One vector is turned by the same rotation once a step. Each row is the vector after some number of steps, and that number follows the row.
The counts run from 0 to 878.
[-19   7 -13  24  -4  39  34 -32 -19 -15  11  -7 -22  -4   6  24  18  28
   4  18  47   6  -6 -10  -3   0  18   7  30  17   7  31 -13 -22 -29 -27
  -9  30   5   5 -24  10  34  33 -28 -10  24 -14  29 -20  11  17  21  12
 -12 -18   5  36 -21   3 -18  10   1 -59  37 -15  -5  -3  -9  -6  -2  -2
 -15  -1  11 -23  -2   2   7   3   3  20] => 162
[-43  22 -10  -2  18  38  23 -19 -11  -7 -11  -7 -28   0  -4  -2  33  21
   8  12  30   1   4 -25  13   2  16 -20  24  36  19  20 -13 -23 -19 -26
  -3  27 -17  21  15 -10  19  26 -37   3  12 -18  35 -22  25   9   7  30
   4 -21   5  11 -13  30   0   7  -1 -24  42 -23 -11 -11  -7 -28 -13  -7
  14  25   5  -3 -21  -9  26  -5   7  32] => 701
[ 12   0 -26  19 -12  24  10 -25 -15  34  19  -2 -36 -35 -14   1   9  -2
   3  -5  38   7  15 -16  -5 -18  -6 -20  20  18  23  -3 -18 -39  15 -43
  -2  11  18  25   7   8  33  26 -45 -20   9  10  19  -6  11  -2  18   3
  16 -26  12  53  12  49 -25  11  13 -30  27 -20   3   2   7  -1 -20 -20
  -6  -7  -1   0   8   1  17 -15   5  10] => 9
[-20  28 -20  23   6  21  10 -20 -20  13  12  11 -19 -38   7  -1  49 -12
  -5  12  23   7   2 -24 -12   1   5 -30  28   0  27  -7 -14 -14 -15 -10
  -1 -23   4  28 -44  16   2  41 -23 -10   6   7  -6 -10  25   4  27 -12
  25 -29  20  33  24  34   4  -2   4 -39  20 -27 -20  17  11  -8 -18   3
   5  15 -20 -24   0  19   0 -16  25 -22] => 595
[-34  19 -30   4  14  25  28  -9 -11 -26  11  28 -12  -4 -14  16  52  -2
   3  19  22  32  17 -36  15   8  18  -7  16  29  19   6 -18  -5 -29  -1
  -6  -4   9  30 -14  25   7  42 -40   6  20   5  -8 -17  10   6  12  14
   4  -7  17  14  -2  21  -9  -7  10 -47  32 -18 -22  -6   3 -21   2 -15
   6  41  -8 -42  10   9   8 -20  28   4] => 135
[ -7  14   6  33   4  28  12 -35 -31 -12   3   9 -24 -42   0   6  16   5
 -14   5  13  -9  10 -34  13 -34  12 -26  42  13  24   7 -24 -17   0 -20
   1   5   5  13 -35  14  21  12 -44  14  24  -9   0 -13  25   2  15   0
  -3 -32   4  21 -16  23  -5   0  51 -21  38  -8 -15  -3  20 -14   2 -16
  12  30   7   0 -10  -7 -14  -9   3  34] => 543
[-27  23 -18  -8  -2  28  12 -25 -31  17  21   6 -30  -2   0  11  27  -5
  13   7  32   3   1 -21  -8  15  -3 -33  30  22  25  -8  16 -12   6 -14
  10  11  25  33 -20  11  30  36 -24  -5  -7  -4  -5  -8   5 -14   3   7
  26 -28  20  27 -17  42 -15  -8  17 -36  49 -13 -11  32  -4  -8  -1  14
 -13  29  18   4   5   3  21 -22  28  -2] => 281
[-12  13 -17 -17   7  21   5  -3 -18  13   6   3 -10 -14  -1   8  18   9
  17  14  26  47   9 -18   3   0  18  16  12  34  29  -3   9 -17   1  -9
  -5  23  -1  40   1   0  44  23 -37  22   3   8  18 -15  25  -4  30  13
 -11 -26   5  41  -6  30 -31   1  -2 -56  25 -21 -15   7  -4 -30 -12 -44
  15  39   0 -20   7  -6   5   1  -1   3] => 430
[  7   8   5  36   6  28  10 -24 -29 -10  11   5 -29 -42   2   4  13   1
 -11  -1  13 -10   8 -38   7 -31  15 -20  38  18  16   6 -32 -14   5 -12
   5  12  13  13 -26   9  22  11 -45  20  26 -10 -12 -12  24   0  16   1
   0 -31  -3  28 -16  31 -12  -5  41 -22  43 -15 -17  -2  28 -12  -5 -28
  12  26   3  -2  -9  -2 -17 -13   2  34] => 544
[  0  24 -29  17  14  27  22 -11   2   7  -1 -10 -25 -25   1  -5  44   3
   8   8  21   9   4  -8  -5  19   0  12  15  15  30   4 -14 -18 -11 -30
 -14  34   9  24   1  -2  20  44 -41 -29  28  16  37 -16  15  15  29   6
   3 -28  12  39  27  12  -7   8 -21 -53  15 -26 -16  13  -7  -4 -26 -25
  15 -14   4 -19 -18   3  20   3  12  12] => 668
[-10  -7 -12  18  -4  14   5 -19  -6   2  -4  14   5 -15 -15   7  12  15
  17  14  44  16   6 -25   1 -14  23   6  17  16  16  12 -14 -30 -27 -32
 -28   7  -5  12 -39  16  46  37 -35   5   3   1  21 -12  16   5  27  10
   4 -18   0  42   5  21 -26  27  -4 -63  21 -24 -10 -12   5 -22  -6 -12
 -10  13 -27 -44  10   9   1  19  -5  -2] => 155
[ -7 -11 -13   4 -18  15   6 -17 -25  -4  29  25 -24 -30 -21  14  22 -11
  11   5  27  20  26 -37  16 -23  20 -37  26  18  21   5   2 -22  -8 -15
  -6  15   2  10 -19  25  39  14 -44   7  -4  -9   2 -17   6  -1   4  -4
  10 -15   1  24   4  43 -14  -6  39 -38  42  -4 -19  -7  10 -30   7 -22
 -12  35   3 -23   6 -22  -1 -14  11  12] => 793
[-34  23 -26  23  22  30  20 -18 -24 -14 -17  17 -11  -2   9   5  26  22
  14   6  19  13   4 -41  12  -6  18 -24  14  25   2   4 -17  -6 -16 -14
  -3  -1   9  20 -35  12  29  36 -37   9 -12   1 -22 -36  27   5   8  13
  -1 -10  14   7  -7  21 -36   5  16 -47  49  -8 -29   0   6 -22   0   9
  -1  26   1 -26  -4  23   9 -19  17   2] => 734
[ -2  27 -20   3   0  22  16 -22 -19  -6 -10  -5 -26  -5  14 -11  33  13
  14   8  44 -15   2 -23  -2  10  12  -8  21  27   1  19  -6  -8  -9 -37
  -8  52   3  -3  -1   8  40  31 -24 -17   4   0  10 -23  10   5   7  20
   3  -6  -6  27   6  42 -28  -2 -11 -59  57 -23 -29  -2   4 -25 -19   3
  -2  -5   7  -3 -19  -1  27  -2  14  22] => 203
[  7   1  -8  11  -9  24  17 -26 -33   4  35   7 -23 -32  -2  10   7  -4
   3   5  13  14   4 -13 -15  -8  15 -23  29   8  21   6 -17 -22   2 -28
   5  12  12  27  -4   9  36  27 -45   2  10  14  11 -17  22 -11  29   6
   8 -25  10  49 -15  22 -43 -19  35 -52  33 -11  11   9   6  -6   1 -31
 -10   4   9  -6  18 -15  14 -12   7  24] => 295
[ 14  15  -3   4  22  10   3 -16 -26   2   8  30  -1 -33  -1  -9  14  -1
   2   6  -5  -3  13 -22  -7 -14  10 -10  29  10  31 -12   3 -19 -11 -30
  -3  21  17  38 -37  12  40  36 -46   8  17  36  -6 -18   8 -20  29   7
  29 -22  20  44  -1  19 -18  -3  35 -43  21 -21   6  11   9 -23  -9 -22
  -1   5   5   5  -2  -9  20  -1  19   3] => 577
[-18  13  -9   3  -3   8  11 -21 -21 -14 -10   1  -1 -28  15   7  13  14
   6  10  21  14   4 -34   8  -1  19   3  25  29  12   7  -3  -1   2 -13
 -20  24 -18  16 -27  19  39  22 -33  29  12  -3  12 -19  23  -1  28  19
 -32 -17  -5  18  -8  31 -21  -5  16 -59  37  -3 -35   0   8 -39  -4 -27
  25  38   1 -21  -4 -14   1   1  -3  26] => 718
[-24 -13 -17  -3  22  28  33   2 -11  24  16  15 -12 -10 -11  15  26  -2
  11  11  35  -2   4 -26  -8   1  -3   4  10  34  22  15  23 -12  -1 -21
   3  19  26  33 -25  20  48  44 -34   0  17  -5  17   1 -12  -8  24  24
  14 -20  15  43   7  27   4  29   5 -33  21 -24   1  18  -9 -16 -13 -19
 -23  11  14 -22  -4  16  11  -6  23  19] => 649
[ -8  16  13  14  37  18  23 -23  -6  18 -25  20 -17 -25 -10   8  26 -10
  -6 -13   8 -22   8 -30   6 -17   6 -24  28  20  43  -3 -21 -18  -3 -23
   2   2  15  28 -34   7  41  20 -38  -8  28   8  -4   7  23 -27  -1  18
  33 -41   5  35  17  33   9  33   5 -20  28 -32  -9   6   5  -6   4 -13
   3  26  -1   2  -5  -2  -4  -8  22  24] => 38
[-33  13  -7   9  -2  29   5 -26 -22  16  28  -3 -15 -13 -10  21  25  -5
  10   8  31  15  -2 -25 -14   4  13 -23  34  17  24  -4 -22 -25  -4  -8
   6 -19  11  39 -24  -2  13  34 -36  15   8 -16   9   8  22 -17  14  10
  15 -45   5  32 -20  25 -19   4  17 -36  33 -22  -4  24  15   1  11  -8
  -5  43 -17 -24  20  27  -5  -9   4  12] => 603
[-15  -7  -8   6  17  24  12 -10 -20   6  25  21 -38 -35 -12  -6  27 -11
   8   8  13 -11  10 -42   2 -11  -7 -34  31  29  25   2  13 -24   7 -30
 -10  33  26  32 -19  25  21  34 -44  -7  24  -2  14 -16 -10   6  13   7
  27 -19  15  37  11  43  27   9  17  -7  18 -16  -2  11   8 -33 -32 -21
   0  10   6  -5 -22 -10  23 -15  23   8] => 51
[-33  17   5  12  42  31  34   2 -25 -19  -1   6 -15  -2  22  10  23  17
  -6   8  24   0  -5 -35   2  -8  25  -4  13  30  -7  32 -21  -5 -17  -9
  18  11  -5  25  -4  -2  19  30 -30  24  21 -12  -3 -21  24   1  24  33
  -3 -12  11  29 -18  29 -14   9   7 -35  44 -40  -6 -22  -2 -23  -9 -16
   6  25   1 -19  -5   7  13 -10  14  35] => 410
[ -1  13   5  10  12  22  29 -17 -46 -11  26   0 -24 -46  21   6  27   2
 -16  13   2   6 -15  -7 -23  -4  12 -28  35   3  18  18  -9 -11  -4 -17
  15   3  -5  24 -13   0  18  28 -34   2  25   7   1 -25  30   7  41   4
   3 -17  15  51  -8  20 -24 -18  29 -49  32 -19  -2   1   3 -15  -1 -32
  -2   6  15  -3   9  -9  -1 -19  15  17] => 585
[ -6  25  12   3  19  21   2 -23 -24   2   1  12  -6 -15 -10   7  30  -9
  19   4   6 -15   6 -21  -4   4  25 -18  44  17  32  -5  -4 -13 -16 -14
   2  36   5  23 -34 -10  46  23 -38  12  22  -2  11  -1  21 -34   5  14
  26 -48  -5  25  -4  13  -9  -5  19 -39  39 -31 -12  26   4  -9  16 -11
   0  32   3  -1 -15 -13  -6  23   3  30] => 851
[ -9   2   4  13  12  16  28 -14 -25  12  11   6 -33 -25   0   7  23 -13
  -3  -8  15 -20   5 -37  -6 -14  -2 -24  26  39  10  13 -20 -17  14 -25
  15  21  16  28   5   4  26  20 -43   7  31  -9   3   0   6 -25  12  33
   8 -25   5  35  -9  39  -8   1  25 -16  45 -28  -1   3  10 -10  -1 -26
  -6  21  14  -1   1  -2   9 -14  13  56] => 45
[-21  23 -15   8   1  -1   0 -16  -8 -12 -22  14  -4 -40   7 -10  24   3
   7   9  27   7  15 -33  14  -7  11   2  26  26  17  -5  -6  -7 -12 -21
 -31  19 -25  17 -25  18  34  25 -31  15  11  16  18 -14  23 -12  26  18
 -16 -27   2  16  15  42  -3  -3  10 -50  29 -14 -30   0   6 -44 -17 -16
  33  32  -9 -19 -11 -17  12   8   0  18] => 714
[ -5  12  -9   2  29  16  32  -5 -18  29 -11   6 -17 -27   6  11  34  -3
  -3   9  16 -11  -7 -21 -22   4 -18   8  14  27  29  -3  11 -12  11 -18
  -4  19  28  32 -34  13  40  39 -34 -11  33   4   6   5   1 -14  25  29
   7 -25   8  46  17  16   3  23  -7 -36  15 -31 -22  28   2  -8 -16 -21
  -2   9   8 -15  -7  23   0  -4  23  11] => 359
[-26  30 -20   3  23  42  18  -8  -8  -7   9  -6 -34   5   4  -9  28  13
  18   9  28   9  12 -24  12   8  13   2  18  39  17   4  -8 -16 -11 -18
   5  51   1  29  20 -15  21  26 -41   9  11  -7  26 -20  14   6  11  23
  -7 -30  13  13 -12  25  -7  -6   0 -33  44 -25  -9   4 -10 -20 -21 -17
  20  22  23  -1 -20 -10  27  -4   5  35] => 704
[  1  12  -7   2  32  27  16  -2   6   4   0  24  -6 -22   0  17  47 -26
  -5   0  26   9  14 -34   4   9  19  12  21  18  37   0 -18   1 -17   0
   0   5  16  30 -30  19  29  30 -24   4  30  13  -5   5  22 -18  16   5
  20 -35   6  34  29  25  12   8 -17 -48  16 -35 -19  14   3  -5  -8 -33
  12  33 -12 -32   3   1  -6  -6  28   7] => 636
[-37  29 -25   5   4  28  21 -35 -22  18 -16  -8 -37  -9  -2  -3  17  31
  -3  14  40  27   3 -13   8 -10   0 -20  15  24  29   1  -7 -29  -4 -33
  -3  -6  -1  30   2   2  20  29 -35 -11 -10  -2  13 -24  19  17   9  17
   4 -16  25  32 -20  38 -26  18   0 -38  47 -13 -20 -12  -2 -22 -17   4
  11  18   4   0  -1  14  16 -23  13 -11] => 741
[ -2  26  -2  30  16  34  26 -30 -15  14   0  -6 -38 -17  18  19  35 -13
   2  -7  23 -28  -6 -23 -17  12   5 -23  37  16  18   8 -17 -11   2  -4
  13  27  18  10 -30  -4  37  18 -19 -22  27 -10  12  -3  26 -10   7   1
   7 -44  11  31  14  21   8  -2  -5 -44  36 -26 -16  34  -7  14   4   6
   1   9  30  -2 -10  -6  -4  -5  20  29] => 30
[-18  -7   8  14  23  27  13 -17  -5  19   9  31 -15 -19 -31  16  15  -9
   7  -4  22  -8  14 -32   9 -20  13 -22  29  17  35   3 -14 -33 -13 -26
  -3   6  20  33 -33  14  38  32 -48   4  16   2  12   0   4 -29   4  15
  36 -38  14  31  -2  25  13  29  18 -16  23 -24  15   0  -1  -7   1 -18
 -22  27  -5  -6  -1  -7   7  -4  15  19] => 328
[  5  16  -7  41  10  22  22 -15 -18  -4  19  12 -19 -40  12  11  41 -21
   1   0  16  -2   3 -23  -8  -3  24 -31  34  -5  16   6 -31 -13 -24  -7
  11  -5  -1  11 -39   2  24  26 -26 -17  18  12   1 -21  40  -1  27 -20
   7 -32  18  34  30  15  -9 -12  11 -60  23 -30  -8  17   1  10  12  -6
  -3   4   8 -25   6  -6  -9  -4  18  13] => 307
[-24  26 -12   2   9   6   8 -16  -9  -4 -26  20  -8 -36   2 -11  22   8
   2  12  25   9  16 -27  18  -4   9   6  25  22  31  -1   9 -15 -20 -19
 -27  23 -21  24 -29  13  41  25 -33   7   7  17  27 -19  23  -7  24  18
 -10 -25  12  13  19  30  12   6   5 -46  25 -12 -27   1  -6 -44 -18 -11
  32  25   2  -9 -22 -25  15  11   3  13] => 713
[-17  33  -1  21   9  17  16 -16 -13  10   1 -18 -15 -26  25   4  20   8
   0  11  34   0  -7 -23 -14   5   9  22  25  27  14   6 -16 -19  -3 -17
   0  27  -3  24 -14 -16  24  30 -20  16  33  -6  37  -1  28 -12  40  27
 -27 -41   3  36  -5  20  -7  -1  -7 -51  23 -39 -18  16   0  -8 -20 -13
  25  19  -2 -15  -2   9  -2  17 -14  33] => 394
[ -7  15  -4  -3  13  17  22 -19 -18   4   1  -9 -13 -18  10  24  44 -15
   6   0  13   0  -6 -25 -27  26   4  -1  29  32  19   5 -13  -2  11  -8
  -3  25  20  24 -15   8  26  35 -42   5  39  -8   5   3  15 -12  15  23
  -1 -33 -16  39  -1  21 -20 -10  -4 -53  32 -19 -30  31  12  -1   3 -32
   8  28   7 -29   5  11 -11  -4  18  31] => 354
[-23   9   4  23  33  17  15 -11 -10 -11 -22  19   0 -18  21  -1  16  17
 -11   7  29 -10  -2 -49   5 -15  18   5  19  28   3  20 -22 -10 -25 -24
  -9  -1  -7  21 -47  17  23  35 -24  20  22   0   0 -14  22  -5  26  23
   4 -19   7  30   3  33   5  28   3 -31  28 -35  -9 -17  10 -30 -20  -7
  10  21 -27 -21 -11  17   3   0  10  10] => 405
[-24   7 -19  45  15  28  33  -8  -9  14   0  -4 -24 -17  21   8  22   9
   5   8  47 -19  -4 -45  -5 -10  -2  11   6  36  -6  24 -14 -10   2 -16
   8  15   8   8 -28   3  28  30 -25   4  17 -20  13   0  12   3  31  25
 -23 -23   6  31  11  34  -2  23   0 -28  30 -34 -21   4   5 -12 -23  -4
   1   5   7 -22 -13  26   0   1   0  41] => 687
[ 19  23   2  13   8  32  -4 -32 -19  -3  -3   3 -23 -28  10  -2  -6  11
  -8  -3  17   7  15 -27  11 -22  24   5  35  19  31  -8 -29 -21   7 -24
   0  17  10  26 -16   9  35  10 -43  26  13  13  -5 -14  32  -7  13   1
  10 -37  -1  37 -20  37 -27  -1  23 -39  41 -19  -6  -1  20 -14 -15 -30
  21  23   2  16  -3 -21   3  -6  -3  12] => 255
[ 14  30 -17   3  22  24  13 -22 -13  -6 -35  15 -13 -20 -11  -6  31   9
   2   6   8  10  22 -16  17  -5  12   5  18  21  40 -12 -12  -6 -11 -28
 -14  24   6  11 -20  12  52  21 -51  -7  13  26 -12 -24  22   2   6  11
  10 -18   1  22  10  23 -35  13   9 -51  38 -11 -32  -2   8 -18  -2 -30
  19  12  10  -4 -23  -5   0  -6  17  10] => 212
[-19  25 -42  30   0  37  15 -27   8   9  -6  21 -25 -17 -20   7  30  10
   0  10  49  33  32 -31  31 -14   4  13  11  25  31 -11 -26 -24 -21 -19
  -8  -4  15  30 -25  26  22  25 -36  -9  -2   7   3  -6  10   7   7  -3
   0 -20  26  11   3  26  -7  17  11 -32  32 -20 -20  -6   0  -4 -20   3
  10  31  -6 -15  -6  16   7 -22  11  -8] => 460
[-13   0 -28  25 -14  34  10 -11 -31  12  28   3 -35 -28 -12  -1  29   6
  29  16  30   1   5 -27   4 -10   3 -34  19  22  20   5  21 -14   2 -16
  -2  32  16   0 -32   8  44  26 -40 -14 -16 -18  12 -26   2  17  10 -12
   2 -16  12  25  17  28  -8   4  19 -38  35  -1 -33  24   1 -21  -9   3
 -17  10  21 -20 -23   3  -2  -5  15   5] => 515
[ -3   4 -18  26 -11  20   2 -18  -7  -7  -6  19 -14 -16   8   1  14   3
  19   2  57 -11  14 -37  10 -12  28  -8  27  15   5  20 -12 -20 -30 -22
 -15  26 -13  -9 -36  17  48  17 -11  -7  -6  -8  15 -22  15   0   4  -1
   1 -16   3  28  24  50   5   5  -5 -56  36 -25 -20  -5  -4 -24 -10  17
  -8  13  -7 -18  -6 -19  11   9   0   5] => 480
[-12   4  -1  33  -6  26  10 -17 -29  -6  22   6 -34 -44 -18   1  40 -11
   5   7  25 -12   8 -30   5 -27  15 -46  35  11  15  16 -27 -28 -15 -19
   6   5  -6   2 -15   2   9  19 -44   0  16 -24   9 -10  27   8   8  -2
  15 -28   1  28   7  39  -4   2  30 -18  37 -27 -21 -13  22 -13   0 -17
  -3  23 -14 -17  -8   4 -14  -7   2  35] => 833
